128 stands for zero in the data rows.
Here are some points:
[177 113  84 141 187 124 111  78   0 144  82 122 132  50  20  80]
[101 119 128 136 129 133 126 135 165 126 129 131 131 143 137 157]
[105 118 142 137 132 118 117 132 141 128 125 136  79 104 116 126]
[100 117 137 191 120 135 126 119 137 114 145 120 123 151 140 210]
[100 116 126 191 122 131 133 120 171 124 139 140 129 147 134 186]
[102 127 143 137 109 141 124 110 159 107 146  72 132 147 149 153]
[161  97 111 144 139 103 114 108  25 142  91  92 160  54  94  80]
[110 123 137 136 112 147 141 143 191 113 136 163 133 165 134 157]
[ 98 120 121 167 128 135 106 123 136 123 131 130 128 144 153 224]
[107 120 152 132 133 113 110 133 154 125 118 131 120 109 130 111]
[103 147 113  94 129 140 128 125 147 133 136 134 137 145 165 181]
[184 198  92  81 151 121 138 122   0 160 117 173 215 147  68  81]
[107 129 140 106 107 141 115 119 150 109 142  55 134 127 177 102]
[104 118 153  87  95 174 109 129 163  94 142  28 135 147 212 141]
[ 94 112 110 174 123 141 106 128 129 130 131 124 131 147 137 232]
[132 108 121 143 139 111 120 115 109 124 103  89 127  90  76  77]
[120 126 149 133 109 128 133 139 185 113 143 154 135 148 141 127]
[134 119 107 147 126 125 153 122 140 125 131 156 133 153 131 116]
[104 115 130 173 126 123 133 120 182 126 133 134 130 145 134 159]
[107 157 117 101 100 175 114 135 152 117 146  69 138 148 160 131]
[255 144 124 100 126 114 111  98  94 238 132 129  79  15 151  43]
[ 99 123 118 161 122 134 126 113 160 125 139 113 132 145 132 159]
[192 118  71 142 152 117 128  83   0 140  78  80 117  93   9  75]
[ 95 117 127 149 128 110 106 122 132 126 129 129 108 120 113 173]
[101 116 129 156 121 135 130 127 181 123 134 129 132 151 128 161]
[170 146  44 137 138 120 112 112   0 141 126 112 226 115 112  76]
[117 106 165 145 126 105 113 124 133 162 131 133  21  32 116  51]
[152 123  90 133 122 135 161 152 129 130 140 199 148 157 128 107]
[151 150 107  96 127 141 146 140 130 128 115 131 142 156 122  99]
[148 156 115  88 127 138 144 165 163 138 143 193 135 142 150 123]
[107 127 128 126 137 123 114 127 170 130 127 120 131 138 136 130]
[101  61 250 144 127  67 113 124 137 115 126 116  93  59 137  77]
[138 153 113  93 122 150 148 171 170 129 147 198 137 146 146 132]
[118 115 115 150 135 129 143 121 160 129 127 142 132 155 119 134]
[135 119  97 144 125 139 155 156 153 127 139 205 136 152 130 134]
[105 116 140 144 141 117 133 123 139 123 131 140  25  90  76 125]
[149 119 116 119 139 132 165 157 165 126 135 205 131 153 140 141]
[149 151 118  86 108 152 138 158 146 120 147 156 142 153 140 100]
[192 138  87 114 143 123 167 150  36 142 127 204 153 143 119  76]
[173 128  85 118 123 135 162 162  91 129 127 190 151 152 124  80]
[123 144 127  93 132 134 126 145 183 129 130 137 125 141 153 130]
[ 96 119 120 150 129 135  97 135 141 126 128 133 124 144 157 227]
[147  77 177 141 127 123 118 134 141 159 124 140   0   0  44   3]
[170 142 107  71 106 148 144 163 102 123 137 134 162 142 149  81]
[100 113 134 147 128 118 106 141 141 130 128 129 114 127 112 171]
[101 115 159 148 106 143 125 118 179 100 146  76 130 152 142 161]
[142 133 126  91 112 145 119 128 101 116 134  55 156 133 151  80]
[ 96 113 126 195 121 146 122 123 130 125 140 108 132 151 131 222]
[ 98 115 169 153 126 108 105 127 137 124 129 128 115 126 124 204]
[ 99 118 119 139 122 126 108 127 136 120 126 136 123 153 170 216]
[143 141 117  66 127 135 109 115 121 136 116 130 136 111 146  75]
[100 123 148 132 114 142 112 115 139 105 134  68 132 152 176 178]
[132 114 110 146 131 138 169 155 162 126 136 230 129 156 137 148]
[ 99 123 133 173 117 149 107 123 136 121 145  87 129 145 143 206]
[104 134 128 122 108 154 125 117 142 110 144  67 130 146 163 146]
[156 141  85 125 111 130 155 130  74 116 146 173 155 162 136  80]
[ 98 110 180 144 129  95  96 129 133 121 124 120 120 108 138 176]
[101 116 157 114 102 140 109 107 147  99 152  24 134 132 194 119]
[104 128 132 129 130 107 108 122 132 133 128 128 121 115 127 124]
[242  15 120 142 130  79 120 119  60 178 112 130  23   0   0  80]
[103 135 133 142 100 154 138 117 182 108 150 114 129 154 146 162]
[109 118 149 147 129 107 123 102 137 115 125  79 139 125 122  99]
[100  89 200 142 122 105 116 130 135 143 119 133  43  35 102  69]
[145 133 102 132 119 138 151 156 144 127 149 191 138 149 139 113]
[177 123  90 137 147 122 123 123  63 133  96  95 131 107  53  74]
[128 154 121  66 133 141 148 171 199 141 132 188 137 142 162 162]
[234 188  88  99 167 127 137 132   0 182  55 120 148 104   0  84]
[108 119 120 134 129 138 134 151 189 130 137 170 133 142 135 160]
[171 176 117  28 145 131 111 147 142 156 120 131 141 136 153  80]
[169 164  90  63 110 142 147 140  48 131 129 118 181 140 134  73]
[ 99 112 184 136 126  95 104 121 136 119 126 127 123 114 164 153]
[ 97 145 116 103 126 153 117 128 137 126 132 135 131 150 177 213]
[190 132  86 130 167 130 121 118  16 156  72 123 134 100  25  85]
[ 99 118 123 186 122 152 110 130 139 125 144 105 130 139 140 210]
[253 196 114   0 170 121 116 120  57 219 115 135 106  94 125  75]
[154 141 113  94 142 118 143 139 145 138 134 167 141 143 141 103]
[129 114 129 144 164 122 129 118 137 134 112 130  55  78  49  75]
[111 120 128 148 137 112 128  96 113 113 127  86 131 125 125  85]
[104 120 132 157 113 135 137 112 163 110 144 112 131 150 136 145]
[ 97 126 143 119 122 104  97 136 143 134 127 130 117 104 163 138]
[162 122  80 144 142 113 119  93   0 145  98  30 196  76  70  79]
[ 93 117 113 182 124 145 116 125 136 127 140 111 130 148 130 204]
[142 120 111 134 117 131 153 148 149 120 134 174 135 153 139 117]
[101  80 237 143 125 100 111 138 145 139 129 135  59  31 109  65]
[ 98 116 185 149 123  98 119 114 144 118 129  79 129 130 132 163]
[154 143 113  90 134 133 161 163 161 136 143 226 139 146 146 128]
[143 139 125 112 102 143 145 142 160 111 143 155 139 152 140 109]
[132 125 136 123 107 144 142 147 163 106 143 154 139 160 136 119]
[ 98 135 112 116 125 128 106 128 132 129 126 131 129 145 164 170]
[ 97 117 125 136 124 129 124 131 140 126 121 128 125 150 138 177]
[155 152 102 116 114 146 157 151 106 111 160 201 134 154 146  90]
[159 108 124 136 142  98 121 115 120 132 110 107  99  71  83  64]
[ 97 120 195 150 125 103 112 127 146 123 131  89 127 129 140 181]
[ 98 115 175 144 132 101 124 126 135 124 123 122 100 104  88 146]
[161 160 110  70 111 153 140 154 106 123 142 138 151 145 156  81]
[176 134  94 132 155 124 125 108  53 132 108 121 144 118  86  76]
10 more points follow, each with its number after it:
[ 96 113 148 149 127 106 113 125 138 128 123 107 120 122 117 162] 0
[150 144 115  99 132 121 121 134 119 131 121 107 140 121 125  77] 1
[132 101 164 140 154 124 118 135 138 138 123 135   0   9  12  38] 2
[100 116 126 162 125 132 117 119 132 118 133 134 128 154 148 224] 3
[114 132 130  77 110 164 105 128 146 111 132  62 138 137 181 103] 4
[101 121 120 145 123 133 114 127 134 125 129 132 128 150 153 202] 5
[139 155 127  80 103 158 135 176 188 121 148 169 139 147 146 123] 6
[ 98 117 193 151 127  98 100 125 134 123 135 115 123 124 143 214] 7
[156  63 137 144 129  81 117 102  75 122 105 104 145  27 109  81] 8
[165 116  80 175 128 132 173 143 101 121 133 223 132 159 145  96] 9
Which of these numbered points is nearest to each point below, looking only along the 3 directions in which the first points spread most? Its number follows each.
[102 110 233 146 126 103  99 125 138 112 133 102 124 122 174 210] > 7
[159  93 141 143 183 127 129  54  40 144  71 119  97  53  33  83] > 8
[123 125 140  64  98 161 113 133 144 110 147  38 140 132 204  84] > 4
[154 123  85 142 118 140 153 155 114 124 142 198 145 154 132  91] > 9
[100 105 255 141 126 103 114 130 136 127 129 137   0   0  44  43] > 2
[137 148 120  89 131 139 148 156 184 131 140 191 133 146 155 143] > 6
[100 119 138 171 121 150 108 122 137 116 135 106 127 155 154 228] > 3
[153 125 106 134 152 112 141 104 118 130 115 122 132 137  97  85] > 1
[110 135 113 114 133 122 115 125 153 136 123 123 137 146 126 121] > 4
[126 110 126 142 168 122 113 104  62 129  98  85 114  73  50  77] > 8
[176 101 183 139 124 111 120 117 148 200 127 139  18   0 161  13] > 2
[162 124  88 131 109 147 165 161 104 120 143 201 143 154 135  87] > 9
[170 173 109  73 142 123 157 152 111 150 135 185 148 145 147  91] > 9
[ 99 135 116 140 122 147 122 114 142 117 148 114 136 149 150 175] > 5
[101 118 163 148 144 109 131 111 140 117 116  95 109 104  85 110] > 0
[154 107 119 143 160 119 121  89  63 136  81 100  98  62  40  82] > 8
[173 110 102 145 167 120 123 104  74 136  80 108  89  72  23  77] > 8
[239   0 129 142 128  73 113 132 131 187 120 124   0   0   0  72] > 2
[151 136 128 116 146 117 129 110 120 130 111 120 135 126 124  84] > 1
[164 173 110  90 124 142 152 150 112 131 151 184 140 152 147  91] > 9
[164 154 112  95 134 132 152 139 137 131 132 164 136 154 137  98] > 9
[ 99 126 146 149 111 164  99 122 135 102 144  61 130 146 169 215] > 3
[ 98 113 153 144 127  98 117 115 132 118 121  81 124 112 119 114] > 0
[101 132 140 127 112 164 113 115 141 101 146  60 127 153 184 184] > 3
[155 141 115 120 143 118 123  96 102 133 113 111 141 122 111  76] > 1
[144  87 153 140 155 114 115 112  96 132  91 122  97  50  64  77] > 8
[149 113  92 166 135 118 147 112  90 130 112 133 132 141 104  85] > 1
[145 126 113 123 139 121 132 120 129 129 114 119 136 136 107  90] > 1
[128 129 134 118 117 137 134 133 152 112 130 105 134 143 138 107] > 4
[106 112 170 140 132 102 120 108 145 115 123  91 127 118 144 108] > 0
[104  94 251 142 145 119 123 115 138 130 121 137  14  10  55  68] > 2
[102 100 255 143 126  90 119 130 133 126 125 133   0  11  63  77] > 2
[158 153 108  87 101 147 150 149 121 120 150 148 145 151 144  81] > 9
[101 119 134 172 123 156 108 129 137 115 139 108 126 149 151 235] > 3
[152 134  96 130 111 142 157 143 111 111 148 187 140 158 142  88] > 9
[239  86 151 144 161 122 122 118 124 182 129 128   0   0  45  14] > 2
[ 99 106 255 139 129 110 115 139 138 129 129 135   0   2  72  89] > 2
[101 112 255 143 124 109 114 132 138 123 129 142   0   0  58  93] > 2
[100 114 122 208 118 162 127 133 151 124 156 119 129 146 136 225] > 3
[135 119 110 119 126 149 169 174 182 127 136 231 135 155 136 158] > 6
[149 131  87 146 108 152 166 151 110 118 152 199 137 153 133  96] > 9
[159 124  96 140 149 115 132 104  78 125 125 139 141 136 124  81] > 1
[ 94 114 127 190 110 164 118 123 144 118 148  83 131 153 133 217] > 3
[ 97 121 116 134 128 136 115 137 142 127 129 130 126 146 147 186] > 5
[163 141 106 119 156 129 128 112  93 140 101 122 142 130  93  85] > 1
[110 133 124  76 118 153 103 126 148 119 131  90 138 131 175  99] > 4
[255  41 179 148 123 105 130 109  71 255 126 135   0   0  95  46] > 2
[156 168 109  93 122 142 156 135 110 126 146 174 144 158 145  85] > 9
[101 111 255 144 125  92  96 136 141 117 125 120 124 121 150 231] > 7
[100 123 130 164 116 171 107 131 142 115 149  90 127 143 151 222] > 3
[131 131 112 109 127 144 164 159 182 127 141 227 134 156 141 157] > 6
[141 124 112 139 114 159 162 168 166 115 158 236 128 155 137 144] > 6
[ 97 111 144 147 128 106 100 130 128 132 119 123 119 114 112 183] > 0
[ 99 136 112 123 125 142 123 126 137 133 147 132 131 139 156 197] > 5
[118  83 192 144 121  93 110 130 132 162 125 126  57  11 103  30] > 2
[130 141 135 117  96 165 154 159 191 101 154 182 128 159 152 140] > 6
[164 180 113  65 117 153 139 152  89 120 153 166 146 146 155  83] > 9
[152 127  84 146 114 138 165 138 113 117 146 193 141 160 136  94] > 9
[115 126 116 116 133 132 151 154 193 131 137 205 132 140 147 163] > 6
[137 149 124 106 146 114 114 107 136 143 119 125 136 122 129  80] > 1
[107 113 159 139 128 112 127 122 152 112 123  86 115 112 121 118] > 0
[132 129 119 124 122 144 151 156 175 119 145 209 134 157 139 138] > 6
[101 116 151 145 132 100 119 111 140 127 119 104 122 118 114 129] > 0
[ 98 116 191 149 127 102 103 125 136 127 126 128 127 137 147 208] > 7
[ 99 107 214 149 131  95 123 118 132 133 126 130   0  36  65  75] > 2
[124 117 106 162 118 137 146 132 147 120 133 155 134 149 131 123] > 4
[122 134 129 128 102 140 143 115 143 106 149 115 134 152 147 103] > 4
[ 96 120 128 185 102 172 117 130 159 115 161  94 125 146 138 206] > 3
[ 94 115 114 199 112 159 127 128 146 126 150 122 131 151 131 218] > 3
[182  92 111 148 160 102 126 100  83 139  91 115  79  44  37  76] > 8
[169 100  90 144 177 116 117  51   0 157  69 101 128  34  11  78] > 8
[ 99 117 155 148 129 100 116 116 138 123 124  90 124 121 124 144] > 0
[105 155 125  81 124 118 111 122 140 144 124 136 118 132 166 128] > 4
[102 113 137 187 120 148 127 119 141 116 143 101 125 155 144 218] > 3
[ 97 118 198 168 125 100  93 120 131 128 128 119 127 137 139 238] > 7
[214 104 142 144 160 117 123 114 129 163 123 137  14  26  63  30] > 2
[ 99 124 142 151 112 155 119 125 152 104 149  84 127 150 151 189] > 3
[109 117 119 131 138 127 129 122 157 129 122 132 128 148 119 136] > 4
[111 144 123 101 130 124 125 113 155 130 128 131 129 141 147 128] > 4
[103 146 124 103 126 124 107 126 141 127 127 134 129 132 154 134] > 4
[101 112 187 154 124 116 112 127 136 119 132 107 124 142 142 209] > 7
[ 98 102 202 137 127 118  94 134 140 108 127  75 128 122 174 171] > 7
[100 115 112 193 119 161 122 128 140 125 150 128 131 148 139 227] > 3
[213 223 111   0 125 119  97 120 152 198 127 127 119 134 196  57] > 9
[153 125  92 138 131 123 131 118  83 123 123 134 147 142 116  77] > 1
[100 114 163 148 125 102 112 122 130 123 126 127 117 117 111 176] > 0
[142 108 133 143 158 122 128  71  57 126  96  88 125  84  64  85] > 8
[102 138 117 131 120 158 128 129 148 128 148 134 137 142 149 186] > 5
[ 97 113 118 206 119 154 123 133 142 125 139 126 127 156 133 231] > 3
[ 97 112 113 187 125 144 117 134 138 128 131 126 131 148 132 226] > 3
[ 98  71 255 145 126  82  94 130 135 102 124  79 129 108 194 190] > 7
[ 96  81 255 148 124  11 115 125 129 126 123 127  44   3 117 113] > 2
[101 143 125 109 128 118 109 123 147 137 121 126 131 130 149 123] > 4
[158 114  76 179 125 140 175 150 112 122 130 221 134 161 128 114] > 9
[120 130 116 122 121 140 157 149 185 125 138 207 138 156 135 156] > 6
[124 151 113  73 127 150 144 187 207 144 130 216 142 140 145 160] > 6
[140 146 126 105 104 161 151 159 177 110 148 177 135 161 146 125] > 6
[157 111  96 142 155 123 128 103  88 133  76  91  98  95  22  83] > 8
[150 142 120  99 126 124 127 114  92 123 124  85 149 125 140  74] > 1
[198 218 106  22 156 117 128 133 141 178 130 127 128 145 162  79] > 9
[104 111 162 137 128  99 117 111 136 112 122  67 123 103 147  95] > 0
[ 97 124 112 135 123 140 114 131 133 129 123 131 135 151 150 197] > 5
[102 118 149 147 130 108 129 111 155 116 125  96 126 132 126 127] > 0
[150 146  84 136 106 149 167 160  65 126 159 219 151 151 132  80] > 9
[ 98 106 229 139 126  94 109 131 133 131 128 133   0  24  95  95] > 2
[ 99 115 255 145 126  81 122 125 130 127 128 133   0  12  84 131] > 2
[ 97 112 163 161 120 118 120 121 160 120 135  94 129 144 132 188] > 7
[223 127 132 136 123 123 122 126 143 204 123 135  26  21 125  19] > 2
[102 117 159 144 134 106 124 105 143 117 119 111 123 115 122 106] > 0
[ 98 112 179 157 120 123 106 114 136 106 143  58 126 139 154 188] > 7
[167 144 116  78 132 133 111 148  92 137 120  96 147 116 136  74] > 1
[139 123 112 135 120 153 172 165 157 120 154 235 132 158 137 147] > 6
[ 98 113 181 147 123 112 124 125 149 115 129  96 123 137 134 177] > 7
[102 117 131 175 121 150 109 134 143 123 145 118 125 142 146 227] > 3
[155  71 116 146 131  88 113 111  13 127  97  80 171  32 104  79] > 8
[204 227 107   0 134 120 105 126 152 184 126 126 125 141 173  76] > 9
[121 124 120 136 122 129 132 134 144 121 129 126 142 149 130 106] > 4
[161 154 105  86 108 153 149 154 119 118 138 152 153 160 142  90] > 9
[129 120 115 127 132 138 146 137 160 121 119 145 137 154 123 127] > 4
[101 120 132 186 123 151 116 122 139 118 142 113 129 153 144 224] > 3
[177 202 116   0 128 114 102 111 144 186 129 129 111 125 199  71] > 9
[110 126 123 149 119 129 135 112 151 118 140 121 138 146 130 121] > 4
[101 111 152 147 134 115 122 126 150 124 122 107 118 127 112 155] > 0
[101 111 192 149 132 107 125 116 130 134 126 136   3  53  71  85] > 2
[172 167 101  69 136 131 163 171 103 156 144 218 164 153 130  89] > 9
Now 10 new points, numbered from 0 again:
[ 96 116 144 156 121 136 115 134 144 120 130 105 122 147 139 195] 0
[192 168 107  79 162 121 122 121  71 163 104 132 135 111 101  76] 1
[189 121  81 152 143 121 166 131  60 128 114 178 134 146  98  76] 2
[102 119 147 138 126 104 102 124 132 129 128 135  90  92 129 132] 3
[ 99 117 158 152 123 107 123 107 151 120 126  76 130 135 134 152] 4
[112 206 116  16 127 127  70 134 139 156 132 134 113 137 206 136] 5
[159 208 112  59 129 146 143 176 145 149 149 204 147 135 159 107] 6
[ 98 121 157 137 127 105 110 118 134 125 129 127 128 132 161 167] 7
[113 136 110 101 132 132 131 133 164 136 130 134 135 148 148 148] 8
[139 128 129 119 138 120 119 131 150 129 119 112 121 113 120  90] 9
Which of these numbered points is nearest to each point below, looking only along the 3 directions in which the first points spread most? Its number follows each.
[101 124 143 132 127 129 120 129 159 117 127 109 131 134 139 134] > 7
[142 187 112  56 140 132 133 135 166 145 132 137 134 149 170 117] > 5
[103 129 144 127 128 116 111 123 154 121 127 122 129 131 150 142] > 7
[ 97 118 134 199 120 139 132 119 148 116 139 121 119 152 139 208] > 0
[113 116 106 174 127 132 154 137 158 133 131 178 137 153 124 153] > 8
[130 206 113  40 128 128 112 128 155 164 130 129 136 144 183 131] > 5
[ 98 114 215 140 130  95 111 134 137 126 121 128 101  81 101 136] > 3
[139 159 116  69 141 135 138 149 176 138 124 142 138 154 157 129] > 5
[147 142 131  64  85 159 142 149 141 110 152 118 146 159 172  86] > 5
[171 140  99 115 137 122 161 134  74 130 143 188 148 149 135  79] > 2
[ 97 119 134 177 125 127  99 129 137 126 130 124 123 138 147 220] > 0
[126 134 114 104 144 116 128 123 145 142 127 130 105 129 124 108] > 9
[ 99 119 122 140 134 118 126 123 138 126 130 136 112 139 129 167] > 7
[195  80  71 148 208 127 126  46   0 179  17 133  69   0   0  83] > 1
[108 151 116  86 130 135 116 132 142 135 130 133 131 139 176 167] > 8
[192 130  90 128 157 123 144 108  11 155  77 123 146 127  21  82] > 1
[ 96 134 127 123 128  95  75 125 128 144 123 127  98 105 203 155] > 7
[110 136 118 114 131 132 129 123 171 128 130 133 134 149 147 139] > 8
[137 153 114 100 135 113 113 109 144 159 121 124 117 108 120  84] > 9
[161 162 105  58 119 146 125 154  80 125 148 140 157 140 152  75] > 2
[105 151 116  99 129 133 120 129 159 136 141 132 133 137 169 167] > 8
[212 165 102 120 198 109 117  87  50 192  90 123 106  73  73  72] > 1
[102 104 191 139 124  94 115 124 136 125 128 132 105  82 127 114] > 3
[100 126 146 143 108 157 112 130 159 104 147  74 127 147 154 182] > 0
[ 98 113 178 142 131  96 113 126 132 131 125 125  99  90  99 127] > 3
[163  84 126 146 173 120 125  79  36 150  56 131  90  32  18  81] > 1
[172 183 115  44 141 123 165 187 142 163 147 226 159 133 156 113] > 6
[203 114  93 146 162 106 119 107  36 161  82 124 116  47  57  73] > 1
[141 192 117  39 136 126 117 146 166 153 133 135 128 140 182 130] > 5
[106 114 133 147 136 124 131 134 155 122 131 140 116 141 127 161] > 7
[142 154 116 107 140 116 108 108 141 159 119 127 127 108 124  78] > 9
[ 98 115 190 149 125  99 108 122 127 121 128  90 129 123 136 179] > 4
[107 136 114  96 132 128 122 132 149 133 129 131 129 142 150 147] > 8
[201 152 108 134 151 126 126  92  38 176  92 136 128  77  82  86] > 1
[ 97 110 224 143 129  82 115 115 135 121 125 119 116  86 120 115] > 3
[210  75   0 142 199 128 119  84   0 177  24 135 172   0   0  88] > 1
[ 95 130 146 115 106 151 101 125 152 104 147  51 129 141 184 163] > 0
[104 108 155 118 111 130 101 118 141 109 135  15 137 110 190  95] > 4
[101 127 132 170 110 165 122 119 144 103 155  89 124 155 149 208] > 0
[130 133 115 112 145 120 117 121 154 141 125 129 123 126 124 103] > 9
[140 131 126 121 152 114 114 115 158 148 127 129 109 109 123  88] > 9
[ 98 110 157 146 115 113 120 100 150 105 134  45 141 132 133 111] > 4
[ 96  76 230 147 123  95 103 126 134 103 123  70 126 105 167 142] > 4
[139 118 118 133 145 116 139 126 149 124 123 127 104 118  96  99] > 9
[ 99 125 129 164 120 149 109 119 137 117 151  97 128 143 148 206] > 0
[ 98 114 116 182 120 146 121 129 136 125 138 123 129 153 134 212] > 0
[110 160 124  82 125 122 104 121 139 133 136 138 118 141 177 147] > 8
[241 123   0 141 255 118 106   0   0 255   0 123 166   0   0  74] > 1
[168 127  84 132 130 122 163 139  79 126 136 197 150 154 132  82] > 2
[102 113 147 131 111 136 115 125 147 107 130  56 131 132 152 136] > 4
[135 118 111 150 135 116 135 113 123 123 118 115 135 134 111  93] > 9
[ 99 123 130 185 107 160 129 116 160 113 161 103 131 152 138 199] > 0
[ 95 116 178 147 126 108 109 132 149 118 127  76 124 124 135 154] > 4
[171 162 116  67 138 137 168 178 136 152 144 232 151 150 151 111] > 6
[ 97 126 140 158 100 167 124 122 168  98 158  87 129 157 144 189] > 0
[167 171 110  84 129 137 171 169 117 139 166 248 149 145 149  91] > 6
[ 95 111 142 165 128 124 111 132 134 126 120 118 131 141 102 193] > 4
[ 98 147 117  98 128 143 119 129 140 127 133 140 128 145 174 173] > 8
[114 148 119 107 126 120 108 125 133 149 122 134  88 106 133  98] > 9
[144 119 102 144 146 119 164 119 130 129 118 141 127 148  96 102] > 9
[165 156 111  78 127 139 177 178 137 144 149 254 157 149 140 118] > 6
[103 120 135 169 117 143 120 120 150 117 146 109 121 149 145 199] > 0
[ 98 116 147 166 101 148 124 123 178 109 141  90 136 154 138 183] > 0
[138 121  98 161 118 141 173 151 144 124 153 230 135 157 137 141] > 5
[ 96 118 149 149 123 139 108 123 139 111 130 109 126 147 161 206] > 0
[191  59  76 145 166  97 116  95   0 160  47 127 102   0   6  77] > 1
[127 121 117 133 142 121 129 123 151 132 118 121 128 139 108 114] > 9
[103 111 178 141 115 158 103 131 143  95 138  58 127 149 178 213] > 0
[ 97 115 161 142 132 105 111 137 137 124 128 128  87 100  94 151] > 3
[ 98 118 151 132 123 115 103 129 137 123 124 129 120 127 156 169] > 7
[ 93 136 132 129 118 166 101 131 133 112 129  74 134 152 175 214] > 0
[147 150 110 109 113 144 154 148 151 123 147 187 138 157 145 117] > 5
[165 147 104  98 153 124 133 138 101 135 129 154 141 142 124  83] > 2
[155 147 102  86 118 130 131 129  81 124 144 118 160 141 146  74] > 2
[110 114 114 124 131 134 144 135 163 130 121 140 130 162 133 164] > 8
[ 96 117 137 148 126 120 130 125 148 118 118 115 130 148 117 162] > 7
[236  77   0 149 237 115 127  80   0 197   0 130 207   0   0  79] > 1
[134 183 116  39 136 132 134 164 182 154 129 143 138 144 195 154] > 5
[ 96 117 166 151 126 101  96 123 129 124 127 121 127 124 139 186] > 4
[131 124 148 136 136 104 123 102 125 127 125 121 130 103 145  69] > 9
[122 121 124 146 125 126 147 123 171 119 134 160 126 149 138 139] > 8
[108 127 156 108 114 134 118 116 160 107 141  79 130 134 187 127] > 7
[108 113 123 174 133 126 142 129 163 125 123 142 124 146 119 150] > 7
[111 121 118 129 132 135 138 137 175 126 130 143 132 150 131 142] > 8
[155 131  90 127 123 125 134 135  88 116 137 160 150 146 132  77] > 2
[169 167 109  64 132 141 131 146 110 139 118 119 147 141 134  78] > 2
[100 109 204 146 129  86 109 131 133 123 126 123 101  82  95 141] > 3
[164 164 111  57 137 130 174 186 138 159 143 245 166 144 146 120] > 6
[ 95 111 167 139 123 117 106 136 140 116 122 127 130 125 148 166] > 7
[105 135 115 109 126 142 139 124 155 123 138 145 128 149 161 186] > 8
[155 175 101 110 102 175 168 183 106 122 167 226 139 150 135  91] > 6
[255 135   0 140 244 129 111 127   0 231   0 136 200   0   0  84] > 1
[ 98 113 243 142 124  86 106 130 133 130 121 125 124 106 101 206] > 4
[102 112 130 151 132 123 130 133 148 125 127 131 111 134 112 169] > 7
[ 97 111 170 145 121 119 110 129 140 113 129  91 126 135 140 169] > 4
[ 96 116 131 164 123 139 105 127 141 121 129 131 123 148 149 227] > 0
[172 129 113  97 139 130 174 166 127 141 142 230 149 143 140 111] > 6
[102 109 173 141 127 111 119 121 155 110 127  71 130 120 142 115] > 4
[166 147  88 100 112 143 141 152  71 124 136 155 169 150 137  89] > 2
[138 144 115 101 134 129 147 146 163 126 137 183 134 154 145 128] > 5
[101 134 136 124 128 123 117 110 168 119 138 117 129 138 156 145] > 7
[196  83  41 145 150  93 113 133   0 145  66  85 189  18  58  76] > 1
[101 125 151 133 100 164 118 119 171  94 158  67 126 150 166 179] > 0
[114 119 112 162 122 131 151 124 157 117 139 159 131 155 137 137] > 8
[203 127  25 143 186 115 116  76   0 154  79  67 140  50   0  73] > 1
[ 98 100 163 115 105 144 102 124 142 103 129  15 140 132 197 126] > 4
[165 178  77  73 101 154 174 150  23 126 145 168 194 162 135  84] > 2
[189 133  78 135 145 109 123 118  23 145  83  79 130  80  50  77] > 1
[157 116 108 140 152 116 150 117 135 131 106 122  98 123  67  88] > 9
[139 128 118 131 138 118 133 108 119 129 104 102 137 129 101  90] > 9
[101 116 232 147 126  86 115 124 131 119 130 132 120 113 131 196] > 4
[211 165  51 136 204 113 110  89   0 201  69 123 171  58  31  73] > 1
[139 119 106 148 141 108 139 112 114 129 108 100 125 119  81  85] > 9
[ 98  82 255 139 125  60 114 130 137 113 122 129  88  60 123 119] > 3
[100 121 145  83  74 204 107 127 157  86 169  17 134 154 235 173] > 0
[171 199 110  34 142 135 176 187 137 166 128 170 170 153 154 125] > 6
[107 112 110 184 129 122 146 131 166 126 129 188 135 154 131 147] > 8
[105  93 197 139 129  94 117 114 150 113 125  96 120  95 146  99] > 3
[103 118 138 165 133 120 132 125 153 121 129 126 120 145 130 173] > 7
[ 97  91 215 145 124  82 119 122 133 117 123 122 115  92 134 126] > 3
[191  85  92 140 159  81 116 114   0 147  75 129 132  22  71  75] > 1
[158 151 114  86 130 138 166 175 156 134 146 237 138 147 153 128] > 6
[196 134  79 134 139 119 141 121  28 141  79  82 122  90  38  78] > 1
[143 134 127 132 145 108 114 109 131 146 114 134 108  92 106  70] > 9
[ 99 120 145 137 130 111 109 128 143 129 123 128 127 128 139 148] > 7
